Here are some numbered points:
[ 14   9  -1 -31 -26 -16   2   3   2   1 -11  20  18  33  16  -6  20  -8
  18 -20 -62  30   2 -10 -21  -1  66   8 -42  15  -6  -1] 0
[  2 -21  68 -21  25   4  12   5 -20 -51   7  -3 -21  42 -54   2   8   7
   0 -32   6  -1 -23 -13 -38 -44 -14  13  14  15  10  -3] 1
[ 32  26  39 -23 -29  -3  -6 -11  23  22  38   1  15 -18   3  19  21 -18
  -6 -20 -41  27  36  11 -27 -26  22  26  26 -12 -26 -33] 2
[-17  -7 -32   3 -18  -5 -10 -21 -22  29 -13  32   9  21  64   4  14  10
   3  21 -44 -30   0  17 -20  23   7  20   7  13   0  32] 3
[ 27 -16 -12  27  20 -12   4  11 -14 -23 -11  -2   0 -12 -32  -1 -15  -1
 -22  26  49   5 -17  -5  33  27 -14  -6  -9 -13  -5 -11] 4
[ -5  -9  18  11  24  12 -12   6 -10  -4 -13   4  16 -17 -33  17 -20 -28
 -15  23  46  -3 -17  -1  19  18 -53  -7 -15  10   2 -13] 5
[ 16   5 -20 -35 -33   4  43  30  20 -10 -15   4 -35   0 -18  12  30   3
  15   1 -20 -13  24  31   5  -4  -1 -16 -11  -6 -21   3] 6
[ -5  18  -8 -25 -13 -20 -14   7   5  18 -13  -6  24  43  -6   9  31 -23
  39 -14 -61  29  19  -6 -29   9  12   1 -45  31  31  -6] 7
[-13 -27  23   2  17   3   5   1 -22  -3 -13 -14 -52  35  -4  14 -11 -28
  -8  34  63 -20 -58  54   4  -9 -36 -35   9 -13   4  -6] 8
[ 18 -17 -34  27  -9  -9  -3   8   1  14 -20   4 -11  26  31   2 -18  -3
  -5  33  18 -11 -26  15  18  42 -45 -45 -28 -25  -5   6] 9
[ 36   6 -50  34 -14 -14  14   7   5   3  -4   9 -14  13  26 -15 -31 -12
 -10   2  27 -27 -26  24  17  34 -44 -34 -20 -23 -11   6] 10
[  6 -24   7 -16  35   1  12   8  -7  10  22  -3  17 -46 -38 -20  -7  13
 -35  14  34   5  -8 -16   2 -13  -4   1  30 -45 -20 -15] 11
[ 42  29  30  23 -22   7 -19 -25 -11  66  -2 -19  -3 -16  68  25 -21   2
 -25   4  28 -41  11   4  -7 -22 -15   1  58  -6 -23   1] 12
[ 25   8 -33 -17   4   1  40  15  18  27  14  12 -25 -16   1 -26  14  14
 -10  -5  28 -11 -19  26  12  -3  -8  -4  -9 -17  -2  11] 13
[-38  27 -55  32  -4 -28 -17 -15  15   2  -1 -17   7  45  17 -25  -9  -5
  41 -21 -66  47 -11  15 -13  35  17 -18 -29  -3  10 -12] 14
[-21 -18  19 -26  14  11   4  12 -11 -19  -5  15   5   6  -9 -34  -9  38
   6 -83  -8  25  27 -48 -23  16  -8   2   2 -21 -15   0] 15
[-16  17 -50  31  -2 -19 -20 -27  27   0  14 -14  13  42   9 -33   0   2
  15 -18 -53  31  11  24   0  41  14 -11  -7  22  33   3] 16
[ -6 -22  -3  22  15  23  -3  -6 -14  -3 -10 -20 -33  45  -7   4 -22 -29
   5  27  51 -20 -76  54   2  -1 -49 -35  14  -6  13  -4] 17
[ 53  12   3 -34 -14  10  26   5  35  46  34  15 -44 -75  10   7   9   3
 -49 -19  19 -21  28  32  38 -24  -7  -3  77 -24  -5 -10] 18
[ 31 -15 -45 -14  -7  -8  46  31   0  32   8  -1  -5 -22  11 -38  20  -7
 -19   4   5 -31   2  19  -1  -3 -18  -4  -2 -40  -4   1] 19
[ -6  12  34 -71 -24  18   3 -27 -30  -5 -25  -3 -16 -18  25   6  12  62
  -5   5   9 -18  32 -25 -39 -28  73  35  37 -23  26  25] 20
[ -4 -10  48 -43 -10  14  11  27 -11 -32 -17  11   4 -15 -44  23  11   0
  -4  -2  25  12  17  -4   2  -2   3   3 -34  23   5   5] 21
[ 21   1  18  31  26  23   5   2 -15   3 -29  -5  10  -2 -14  24 -37  -1
 -16  31  41 -17 -16 -14  18  14 -59  -6  -2   7   4 -12] 22
[  6  12  20  -8  13  11 -15  -3 -14 -30   5   5  60   6 -30   0  20  -8
  -3  29 -30  35  28 -45 -40 -16  36  20 -25  19  19 -15] 23
[ 11 -15   8  22  12  -8  -5   0  -7  -2  -3   6  20  -9 -37  26 -27  -9
 -27  25  46  -6 -22   4   8  23 -45  -5 -12  -8 -27 -15] 24
[  1   6 -15   5 -23  14   3   4  19  33  39   0   6  62  42  18   5 -12
 -15   0 -35  42 -10  -5 -33  -6 -18  -6 -58  43  21 -24] 25
[ -3  22   9 -52   2  29  26 -35 -11  45  -8 -27  -9 -15  44  -5  -8  35
 -38  14  28 -35  47 -42 -34 -52  60  53  61 -36   2  12] 26
[ 30   5 -30 -10  10 -16  32  22   3  45   3 -10  -7 -20  -5 -33  12   7
  -4 -22  -7 -23   4  32  13   5 -24 -12  -2 -23   4  24] 27
[-13  -6  40 -34   4  -3  12  44   3 -18 -10   4 -39  11 -15   5  49  -7
   9  24  20 -31 -46  47 -20 -18 -21 -17   8  20   6  32] 28
[-48   7  -3   2   9 -44 -27  -8  16  32  62  14  52  24  16 -15 -23   1
  -3  11 -14   7  48  11  -5   4  22  17 -33  44 -23  -2] 29
[-14   5  76 -44 -20  13  -9   2 -26  12 -10 -37 -17  54   2   5  61  -2
  30   4  17 -55 -49  16 -45 -69  19  13  20  29  15  39] 30
[ 42 -27  31  60  41  11  -4  -6 -16 -40 -15 -15   7  -3 -19 -14 -58 -19
 -10   0  23  15  -1 -47  34  12 -31  14  26 -11 -35  -9] 31
[ 24 -23  19  27  27  21  -2 -12 -18 -12  -7   9   2  -7 -28  12 -30 -17
 -14  43  48  -9  -9  -5  28  13 -37 -36   9  -5 -15 -20] 32
[  3 -25   2  14  35  28  -7  14 -11  -2  -3 -16 -42  30 -26  15  14 -37
 -10  36  57 -47 -72  40   9  -5 -63 -28  20   4  25  23] 33
[ -7  -6  53  21  15  25 -27  -9 -31  22  14 -53 -42  26  45 -17  -4 -18
   1  12  51 -28 -72  12 -21 -45 -18  13  33  16  12  11] 34
[  7   0  -3 -37 -22  -5  27  31  23 -20  -4  17 -36  -5 -20  14  34  -1
  24 -11 -32 -18   9  49 -15   4 -13   1 -24   4 -11   5] 35
[-27 -10 -11  57 -21 -20  -7 -21   0  11  -7 -20 -14  11  46 -11  -6   9
  48 -32 -45  -6  12  13   0   6  23  14  17  -3  22  38] 36
[ -1 -47  33  15  23 -12   8  -5  15 -59   6  -9  17 -17 -56   4   1  -2
  14 -33   3  29  25 -52   3  -8  31  13  15 -18 -17   3] 37
[-45 -12 -21 -17  16 -33 -16  12  24  23  52   5  -4 -13  -9  -2 -32  25
 -39  39  15 -20  21  51  30   5   1  -4 -37  19 -29   8] 38
[-15   0   4 -25  17  40 -21 -16  13  52  37   9  47 -14  17 -65  -8 -12
  -8  -9   4  11  13  10 -28 -13  51  -3  -1 -49  32 -23] 39
[ 29  -2 -49  22   4  -6  15  -8  -3  10   2   0 -15   1  17   9 -23 -33
  -6  14  27 -25 -22  32  19  36 -49 -19 -42 -19  17  13] 40
[-10  17 -16 -35 -29  -3 -18   0  19  -3   1  -5  39  28  23   1  30  -3
   6 -15 -57  15   1   0 -14 -14  21  14 -47  17  16   0] 41
[-30  11 -56  28  -2 -33 -23 -12   7  -2  -2  11  24  44   4 -38 -10 -14
  49 -18 -66  51  16   3   8  32   8   0 -21  20  19   3] 42
[-57  24  26 -42 -23   5  15  10  15 -25  42  15  51 -20  30 -48 -16  51
  16  -4 -54  27  -5 -31 -36  37  16  20  -7 -10 -14 -12] 43
[ 11  37   3 -46 -13 -22  -3  -2   4   8  30 -13  11  25  10   0  45  -4
  19 -22 -60  26   8  -4 -52  -1  20  -6 -48  23   1 -25] 44
[ 25  -7 -36 -54  -1  -8  31  33  12   4  -1  15 -30   8  -8  15  40  17
  20  -2 -13   7  -2  28 -11  16   9 -16 -28  -5   3  13] 45
[  2  -5  40  42  22  29 -28  -8 -60   9 -19 -48 -15  26  38   0  -4 -19
  14  13  45 -44 -58  16 -44 -39 -18  21  30  -4  37  12] 46
[ 16  12 -21  -6  -6 -13  -5   2   2  19  14  11  17  28   1 -14  40  -6
  17  -8 -78  36  10 -16 -44 -14  34   0 -39  30  17  -7] 47
[-61  -3  38  -2  -2   9 -28 -10 -35  16 -10 -18   9  10  38  -6  26  -3
  21  13  14 -47 -57  17 -20 -10   0  15  27  41  14  19] 48
[ -7   6  48   9  10  11  -6  -3 -33  17  -5 -56 -30  52  50 -13   0 -21
  19  36  46 -47 -65   0 -38 -38 -20  25  33   2   9  17] 49
[-51  26 -51  40 -19  -9 -32 -27   3   0  -2  -7  11  43   3 -31   6 -21
  35   3 -85  62   8   4  -8  23  13 -24  -5  16  33  -8] 50
[ 21   3 -34  18  14  -9  10   9   1  34  -6   9 -24  22  11 -16 -32 -20
 -34   4   0 -24  -3  31  -3  15 -48 -15 -22  -2  -1  -6] 51
[ 28  35  22 -15  -8   6 -15 -13  33  45  35 -25  20 -34  13 -14  -5 -14
 -32 -17 -37   2   8  16  -5 -34  14  12  41  -7 -29 -46] 52
[-19  -5 -43  15 -21  -7  -6 -29 -36  27  -3  14   5  25  63 -13  28   4
   8  -6 -14 -32 -12  45  -6  43  19  24  -8  29  20  27] 53
[-36  38 -42  20   4 -39  -7 -31   2  10  17 -10  19  39  10 -34  -3 -26
  39 -18 -86  51  -2  16  29  34  33 -10 -27  32  31 -14] 54
[ 29  24  20  29 -18  24 -22  -9 -16  38  16  -5   1 -19  62  24 -23 -25
 -35   7  23 -48   4 -13  -3 -17  -1  24  37  -8 -13  -9] 55
[-64  16  -4  34  19   2 -14 -41   6 -26  -5   0  50  19 -28 -38 -14 -21
  15   1 -23  65   8 -32  18  25  25   2  13  21  29 -16] 56
[ 18 -35   2  21  19  14   3  -7 -14 -10  -3  25  11 -13 -27   8 -38  -5
 -26  33  47   4  -5 -14  31   4 -47 -19  10   0   8 -14] 57
[  3 -11  53  27  15  27 -16   0 -45  13  -2 -39 -31  38  47  11  17 -11
   8  16  53 -65 -62  10 -33 -45 -10  14  29  16  18  24] 58
[  3 -11  19  16   6  41 -42 -23 -14  34 -14  -7  13 -16  60 -44 -24 -34
  -7  -7  52 -34   3 -10   1  -5  12  34  11 -17  22  10] 59
[ 52 -30  22  72  28   7   9 -20   3 -40  -9  -6  18   7 -10  -2 -44  -9
 -14   3  25   1   5 -37  33   0  -8   9  20 -33 -26 -12] 60
[ 19 -25   6  25  37   1 -12  -1 -26  -1 -23  -4   0  -9  -6  19 -21   0
 -28  24  58 -18 -26   1  16  11 -36  -8  -6  -3  10  -5] 61
[-20  -9  22 -37   1 -10  21  10   3 -35 -12   1  10 -21 -61  15  16   3
  -1   2  19   4   9 -17  27  -8   3  -5 -16  -1   0  11] 62
[  0   4 -43 -33 -19 -16  22  45  27   5  -8  11 -45 -14 -14   3  25   6
  10  -3 -15 -15  19  38  -5  -4 -10   4 -33  18   8  10] 63
[ 10 -31  -6 -24   2 -29  43 -27  -1  23  28  42   1 -13   7 -33   0  45
 -30  -3 -26  13  -4 -19 -34 -44   7  27 -47  14  24 -87] 64
[-27  29  38  -3 -10  10 -43   5  14  -4  12  10  13   8   7 -26  14  15
  33 -28  -3  49  -3 -20 -22  18  18  -2  23  15  16   8] 65
[-22 -19   4  19  23   9 -10  10   7 -16  -6   9  -7 -14  14 -13 -22  17
 -11 -10  47 -27 -16   0  23  28 -48 -35  30 -40  -6   1] 66
[-12  15  -2  13 -51   3  16  23 -17  57  28 -26 -42  40  56  10   1   0
  29   2   3 -33  -9 -20 -52   0  -2  12 -29  63  47  -7] 67
[-23  11 -14  34  -5 -11 -10  -8 -10   6 -14 -33  -6  13  53 -22  -2  20
  41 -17 -33   7   3  14  10   1  18   8  -4  10  15  40] 68
[-11  10  18  37  11  22 -27  13  -5  -5 -19   8 -38 -26   5 -30 -37   3
  -9   5  47  -5 -29  -3  30  40 -38 -27  19 -35   8   3] 69
[-22  -3  27 -39   6 -17 -27   6   5 -18   5  15  38  -6 -43  16   3  -1
  12   0 -19  72  21 -50 -33 -11  36  33  -4  42  20 -14] 70
[-13  -4  37 -46  20  -3  22  31  12 -41  -4   8   2 -19 -42  32  10  25
   4   3  14  -2  -4 -13  16   0   0  16  -7  -3 -14   2] 71
[ -9  36 -31  11 -28  12  -7  15  32  38  27 -11   7  67  48   9  -3 -20
  -4 -14 -41  48  -4   1 -34  11 -19  -9 -50  48  43 -29] 72
[-52   1  45  46  -9  -7 -30 -21 -28 -35 -11 -19  -3  -3   3 -34 -17  24
  29 -28  16  15   4 -19   7   0  43  14  29  12  23  19] 73
[ 17   7 -46  14  -9 -14  18  13   1  23   9  13  -7   8   3   4 -16 -12
 -25  37  14 -18  -8  27   2  11 -59 -27 -26 -24  -4   6] 74
[-13  25  49 -21  -6   9 -41 -10  54  41  48  -2  31 -46  23   4 -31   8
 -24  12 -17  11  71  21  19 -28  35  17  18  22 -50 -42] 75
[ 40  -9  21  69  14 -12 -10   7   5 -23   0   2 -14 -23 -17  22 -10 -40
  22  59  32 -13 -15   3  37  21   9   2  27 -14 -25   5] 76
[-28  15  47 -32  -3  -5 -23  13  25   0   4  21  29  15   4 -18   4  31
  29 -39 -35  39   4 -17 -13   4  30  15   7   3 -27  11] 77
[-26   3 -17  36 -37 -14   2 -30 -15  22  -3 -21  -5  25  39 -20  -3   8
  25 -33 -35 -21   0   1  -8   1  28  18   9  11  15  21] 78
[-56  -4  53  33   0  -9  -6 -20 -54 -12  -4 -30 -24  37  27 -22  13 -12
  46 -12 -10 -21 -46 -14  -1 -29  35  14  54  11  27  20] 79
[-44   7 -26  43 -27 -27 -15 -30 -15  -3 -35 -14  -1  15  36 -27  12   9
  37 -31 -43 -11   4  -5   9   7  41  -3   9  26  17  27] 80
[-15 -21  30 -14  21   7  15  42  -4 -27 -15  25   0 -31 -51   0  -9   5
   9   5   6   6  14 -17  23 -12 -11   4 -15  -4 -11  26] 81
[ 10  -7 -10 -35 -24  -9  12  44  18  -8 -10   1 -34  -4  -8  12  18  12
  13 -10  -2   4  -3  22  -4  14   9 -20 -35  -4 -12   0] 82
[-26  24 -14 -37 -19  25 -11 -45 -25   1 -10  19 -19  -9  68  -9  -1  16
 -10  10   6 -41   4  -1   9  14  46  40  57  -7 -12  29] 83
[ 16   0 -35 -24 -13   5  16  35  15 -16 -20   8 -18 -10  -9  15  48   7
   1 -11 -13 -21 -12  13  -3  22  -7 -14 -34 -18 -13  17] 84
[-17  -2  47  21   1  22 -22  -3 -31  11   1 -46 -15  22  33   9   3  -7
  18  20  65 -51 -53   7 -15 -59 -19   5  24   2  25  11] 85
[-41  24 -14  36  -3 -20 -33 -14 -22 -17 -15 -19 -11  10  36 -12  -6  16
  57 -24 -48  -9   3   9  17   2  37  17  14  -8  31  28] 86
New points follow, each followed by the numbers of its five nearest points above, looking only along the 5 directions in which the numbered points spread most, nearest first.
[-49  11  -1  32  14   8 -29 -14 -22 -25  -3  -1  48  23 -21 -10 -30 -15
  34 -15 -53  59  -7 -23  24  13  14   3  22  -5  39 -17] 56 65 73 86 42
[-13 -15  17  -3  18  11  -2  11 -16 -11  -3 -24 -39   4  -8  -3  12 -46
 -14  13  47 -34 -71  34   5   3 -54 -31  24  -4   8   8] 8 33 17 61 22
[-40  13 -15  -5   8 -19 -23  -3  40  49  42   8  37  30  14 -12 -23   2
  19  10  -5  27  46  22 -15   2  15   9 -38  31 -20 -12] 29 41 25 64 16
[-36   5 -40  29 -10 -13  -3 -16  17 -33  -5 -13  17  40   7 -39 -15   0
  21  -6 -99  47  -6  -2  28  45  18  -9 -32  14  22 -12] 42 54 50 14 16
[ 52 -27  28  42 -15  23   3 -12  25   1  -1  14 -22 -10  23  12 -44 -30
 -50 -62   4 -11  10  -2  21  -1 -60 -16  26 -31 -35 -42] 66 57 69 76 24
[-14  17   9  -6  23   9 -18 -11   0  30  38  -2  53  -7 -20 -18  -4  18
 -30   8   1  55   6 -40 -21 -20  -6  17   6 -10   4 -21] 15 39 23 77 43
[-10  17 -51  -5   6  -4  18 -12   1  21 -17  31  -5  -4  17   7  25 -21
  -4   9 -15  -8 -22  68  33  61 -10  -1 -11  -2   8  17] 51 74 27 9 40
[ 24 -38  33  24   0 -10  -5  12  25 -53  -8 -20 -21 -15 -55  10   7  -2
   8 -36   0  23  31 -49   2 -15  49  11  28 -13 -22   9] 37 15 81 62 23
[-26  13  66 -29  -2  -3   1 -11 -12   9  -6 -31 -33  21   0   4  56   5
  22  11  10 -51 -41   1 -52 -64  32  11  39  26  15  49] 30 48 49 58 85
[-64   5  13  26  14 -17 -42 -23 -26 -34  13   1  65  36 -36 -32 -10  -3
  43  -1 -39  73  -7 -35  15  29  12   9  18  29  32 -28] 56 73 65 23 42
[-50   4 -15 -10  10 -23 -41  -6  30   6  50  -2  40   6  12   3 -26  23
   0  15 -20  23  50  24 -12  12   1   9 -38  53 -18 -19] 29 43 64 41 0
[-57  18  23  45  23  -8 -22 -33 -19 -30   3  -7  42  17 -38 -12 -21 -45
  16  -9 -52  56  -9 -39  32   0  27  -6   9   6  14 -30] 56 73 65 23 15
[ 43  12  25 -30 -29  12  21 -10   5  48  14 -29   0 -43  38 -17  30  27
 -47 -22  -8 -38  45   7 -12 -46  39  29  60  -2 -29  16] 26 52 83 20 2
[ -3   1  37 -16  30  -8   5 -11  -6  24  29 -11  60  -2 -36 -12 -10  21
  -9  16  -7  39  26 -34 -40 -30   5  17  -1  -1   7 -14] 15 23 77 37 43
[-19   3 -10 -43 -16  21   0 -51 -28  17 -36  22  -6  -2  51  -6  24   3
  -4   9   3 -39  17  -7 -14  15  56  27  42   5   5  39] 83 39 3 52 78
[-20  19   5 -23   0  27   6 -45 -36  24 -19   6   8  12  30  -4   7  45
   4   7  -7 -34  -1 -14   7  14  56  33  53   9 -17  31] 83 39 59 20 52
[ 15 -16 -21 -23  26  30  12 -21   1  -2 -25   7 -16  -9   7   2 -42   9
 -30  16  50 -19   6   8  35   7 -13 -36  35 -24  -3  25] 66 22 61 24 69
[ 26  16  33 -22 -12  24  24 -16  24  75  29 -28 -11 -39  54   7   4  34
 -10 -16  20 -60  30   5   2 -62  33  34  65 -32 -38  -8] 26 12 83 55 18
[-18  11  17 -28  13   7 -25  -2  -4 -37 -10  -3  53  22 -31  14  10 -18
 -12   0 -21  48  -1 -25 -31 -16  30  27  -7  27   4  -8] 23 70 15 77 65
[ -2  -8  52 -26   2  24  17  38   3 -25 -39  14  -1 -23 -74  12   8   2
 -13   7  18   4  21 -24   3 -16   4   5   5  -1   2  18] 71 21 62 81 1
[-35  30   9  62  21 -34 -34  -4  23 -26   0 -28  32   7 -26   3  -6 -30
  58  11 -51  57  -3 -32  46  24  57  24  41 -15  -6   8] 56 73 65 23 86
[-13  -8  42  41  13  23 -35 -11 -43  24 -17 -23  45  -2  32   9 -12  16
  -5  17  56   1 -16 -29 -17 -22  -3  31   8   9   5   6] 59 73 48 34 85
[-21  13 -10 -27  32  40 -14 -28  22  42  26   4  43 -27  27 -70  -4 -24
  -4 -20   1  26  18 -11 -13   3  14  18 -10 -16  22 -17] 39 29 52 2 75
[  -5  -62  -41  -19   -5  -31   42   -4  -10   15   18   43    4   -6
    0  -21   -8   47  -30   20  -23   13   -8  -17  -34  -50  -17   31
  -44  -11    1 -108] 64 38 6 82 27
[  9   5  19 -16   2  41 -10 -32 -23  14 -30 -29 -25  12  59  -6 -33  21
 -10  19  36 -40  12 -26   3 -19  16  41  34  -2  16  27] 59 55 83 12 34
[ 16  -5   4  14  17  12  -3  10  24   3  38 -25  32 -41 -28  14  12   4
  10   8  40  -4   3   6  45 -14  18 -13  27 -29 -14   7] 11 66 24 57 4
[   5  -33    4 -100   -7  -15    5   -1   -6    0   -6   26   18  -11
   -5    2  -11   -1  -49    1  -12   13   31  -38  -67   -8   64    7
    9   19  -19    0] 2 64 77 15 43
[ 25  26 -26  31  -7  -7  25  12  -3  14 -14 -16   9   7  31   2  -2  10
  -4  15  22 -21 -16  19  12  29 -40 -29 -26 -22  -9  -4] 51 74 10 9 40
[-11  19  16 -10  24  -3   3 -13   6  43  45 -13  71  -4 -29 -28  -5   8
  -9   0   6  32  21 -45 -22 -19   6   7  26  -1   6 -19] 15 39 43 77 23
[  4   0 -20 -36   6   5   1 -13 -16  64  20 -35  12 -11  49 -20  10  32
  -3  -3   7 -31 -10  -3 -43 -40  34  35  -4 -13   8  25] 83 52 3 39 20
[-12   6 -57   3 -12 -28 -35 -48  14  40  27  29  21   9  17 -22  -6  14
 -18   5 -24  34 -24   1 -20 -30  11   5 -37  -6  40 -37] 29 25 16 3 72
[ 24  14   3  27  14 -13 -38  -7  16  22  28 -27  61  -6 -12 -11  19  -4
  35  35  18  20  17 -39  10 -54  20  14  48 -16  -3   9] 39 15 65 73 59
[-23   2 -52  28  -5 -17  11  -4   3 -18 -41   8 -17 -17  18 -36 -11 -22
  26  -6 -45 -12   7  50  39  36  -2 -20   5   2  21  10] 16 25 51 9 72
[ 26 -14  14  23  18 -11  -2   7  20  19  23 -16   3 -52 -38  -9  23  -4
  21  15  39 -10  24  -6  55 -27  21   3  59 -33 -31   6] 11 66 60 57 76
[  9   8 -32  20  -3 -29 -37 -50  13  42   9  30   8  42  53   3   0  11
 -17   0  -8  42  -6   6 -17 -29   3   2 -53  -8  16 -37] 3 29 25 68 36
[ 39  -6   8  50   6 -18 -12   0  17  -2  -5  -7 -13 -22 -11  35 -21 -27
   6  39  43 -25 -15   8  63   5  17  -3  18 -32 -30  -9] 66 69 76 22 57
[ 45 -14  13  31  -4  12  16 -12  -3 -13 -14  -3  -9 -14   9  20 -69  -5
 -68 -53  10 -17  16   5  10  -8 -49 -15  42 -20 -41 -20] 66 11 57 76 69
[ 15  15 -53  -6   9 -10  43  26  20  43  15 -14 -15 -30  17 -20   7  28
  -9   1  18 -16  -8  22   1  -6  -7 -17   5 -29 -18   2] 19 27 13 38 51
[ 40  13  -3 -16   3 -17  38  -2  20  35  15   2 -14 -53  11  -3  -4   0
 -48 -30  13  -7  37  39  21 -27  -4  -8  74 -44 -28 -34] 18 52 19 11 38
[-59   4  30  18   9   0 -58 -29  20  -3  38  13  74   8 -17   5 -53  16
 -16  47  21  36  41  -7 -12  -5  10  27  -5  42 -18 -36] 15 56 65 37 23
[ -1 -38  38 -19  34  -3  23   0 -16 -59  16   5  16 -15 -79  10  10  27
  -6  10 -10  32  46 -44 -31 -11  15  42 -11  43 -18 -40] 37 70 62 71 21
[-20  24  29 -13  -7  -4 -36  -2  -6 -23   4  13  47  10 -42   3  17  11
   9   0 -37  51  13 -29 -21 -25  18  22  -7  16   6  -4] 23 70 77 15 65
[ 52  13  -1 -18 -15   3  33  11  43  43  15  14  -9 -67   2  17  12  10
 -43 -15  -2 -31  36  31  29 -33 -21   4  59 -62 -29 -36] 18 19 52 13 11
[ -8 -14  19 -45   9 -15   1  18  -8 -27   4  28  19 -35 -53  17  27  -4
 -15  12  29  14   2 -14  -3 -13  15  10  11   2   3  -2] 71 62 21 81 15
[ 12  -6 -38 -31  -6 -13  33  22  20 -13 -21  -8 -35 -10  -9   3  27   2
 -10   9  -3 -12   1  21  18   0   7 -14 -38  12  -2  -5] 84 82 6 63 45
[-32  11  71 -37 -14 -10  11  14 -23  -2 -13 -45 -43  19  16  26  57  22
  44   8  16 -51 -27 -11 -47 -53  11  37  21  39  -5  53] 30 48 28 49 58
[  6 -47 -17 -44  13 -17  45 -31 -12 -12   4  36 -22 -32 -22 -17 -34  80
 -51  12 -13  19   7 -35 -35 -57  22  42   9 -20  -1 -70] 2 64 11 15 75
[ 21 -37  49  19   0 -10   2  33  26 -64  18  -7   8 -33 -52   3  -1   1
  15 -25  -4  37  30 -46   7 -21  22  18  11   7 -31  15] 37 15 81 62 71
[ 26 -13  22 -26 -36   4  61   8  17   2  52   3 -37 -24 -10  13 -13  -3
 -41 -17 -65  14  32  -3 -16  -1 -35  29   8  46 -14 -98] 64 2 6 38 82
[ 24  22  47  -6 -63  15   1   8   1  48  14  -6 -43 -24  62  40  16   5
 -24 -33   0 -23  16  24 -14 -41   2  21  35  33  11 -14] 83 26 12 52 55
[ -9  20 -29  -7  -1 -23 -32 -49  21  69  18  34  26  34  31   1   4  26
 -16  21  -8  38  -6   1 -35 -11  22  11 -39  -8  20 -51] 29 3 25 39 41
[ -5 -12  11 -20  21 -14  21  17 -10  13  15 -16 -32 -16 -17 -21  42  -7
  20   1  35 -31 -47  44  10 -45 -33  -9  44  -9  12  16] 28 8 13 33 61
[ 33  20  31 -12 -21  -8  13 -27   5  73  33 -33 -13 -47  52   0 -11  24
 -50 -29  16 -48  48   9 -26 -68  36  28  66 -32 -19 -17] 26 12 52 83 55
[  2  16 -51  13  -5 -13 -34 -31  11  40  25  21  31  23  14 -13   5   8
 -27  19 -26  52 -21 -21 -15 -32  16  -1 -59  -8  10 -59] 29 16 25 72 41
[ 59  20 -12 -13 -11  12  35  -6  20  40  20   0 -13 -58   5  19  -9  -7
 -31 -10   2 -29  26  42  27 -31 -23  -6  64 -38 -26 -33] 18 19 13 52 27
[ 29   2 -10 -24 -18  -6  29  15  28  41  28  -8 -15 -63  16  16   2   3
 -29 -25  11 -35  34  34  33  -1 -12 -11  57 -37 -24 -29] 18 19 13 52 38
[ 43  19   2 -24 -12  16  26  28  29  42  15  11 -27 -85 -17   2  19  -8
 -38 -35   8 -27  34  49  28 -19  -8  -7  62 -41 -22 -19] 18 19 13 52 11
[ -1  24 -15  -8 -38  18  18  19  11  39   0 -27 -22  40  59  20  12  26
   9   3  -5  -2 -13 -10 -47 -21   4   5 -45  41  31  12] 67 3 53 25 78
[-45   3  17  33  29  -6 -37 -28  -6 -35  -2  -5  58   5 -19 -20 -22   0
  24   3 -54  65   7 -21  33  12  25  -1  22  12  24  -8] 56 73 65 23 15
[ 28   2 -32  -1  14  39   6 -19  -1 -17 -19  12 -33 -10   4   6 -20   3
 -17  31  49 -20   2  -2  33   2   2 -19  19 -33   8  21] 66 61 22 69 24
[-30  -5 -65  21   2 -27  19  21  17 -21 -19   9 -27  11  -6   6 -33 -17
  32 -18 -25   2  -3  61  45  30   8 -33   3  -1  23  19] 9 51 25 40 10
[ 27 -34   2 -19  17  -3  39  10 -15 -20  14   6  -7  28  -8   3  -2   0
 -16 -53 -20  13  26 -13 -37   7   0   9 -58  16  12  10] 82 35 84 6 45
[ -2  40  11  -7 -38   1  -5 -59  -1  34  -1  10   0  -9  69  33  13  -5
 -15   7 -12 -47   4  67   8  -3  24  37  83   2 -22 -14] 83 12 55 59 52
[ 37 -17   0   2   1   2  -3  21  36  10  45  -3   8 -62 -38  -1  21 -17
  25  20  63 -18  10 -12  42  -6  16  10  41 -43 -21  13] 11 57 24 66 4
[-31   8 -57  16   6 -19  17  12  19 -26 -14   6 -28   1  10  -1  -8   1
  10  -3 -38 -23   3  54  49  31   9 -43  12  -3   8   3] 51 9 74 38 25
[-40 -11 -39   5 -12 -15 -22 -20  40  42  54 -19  39   9  15 -28 -34   5
 -13  15 -26  11  56  28 -40   0  -3  10 -35  32 -23 -21] 29 39 16 64 25
[-29  -9  73 -37 -18  15   3  15 -30   8  -1 -33 -40  -1  27  -3  51   7
  31  -2  15 -43 -38  -1 -43 -58  44  35  36  24  -2  40] 30 48 20 49 58
[ 19  23  41 -13 -54  20  -2  -7  16  54  36  12 -46  -3  71  36  11   6
 -12 -19 -10 -26  44   3 -30 -46  -3  -1  39  39  10 -29] 83 52 26 20 39
[  0 -16   4 -12  17  12  21  12  -8  35  32 -32 -46  14 -13 -27   8 -11
  -9  20  24 -28 -49  29   2 -45 -36  -9  54 -26  20  17] 8 85 28 61 17
[ -5  12  37 -58 -45  28  28  -4 -22   0 -32  -3 -25 -18  14  22  23  43
  10  -7  -6 -19  30 -55 -27 -50  80  65  27  -6  -1  37] 20 26 2 77 83
[-64   7  57   7  55 -16 -55   0  11 -14  43  19  96   7 -33   1 -41  16
  -7  39  23   4  50 -33 -19 -14  34  24 -26  25 -26 -30] 37 15 23 70 77
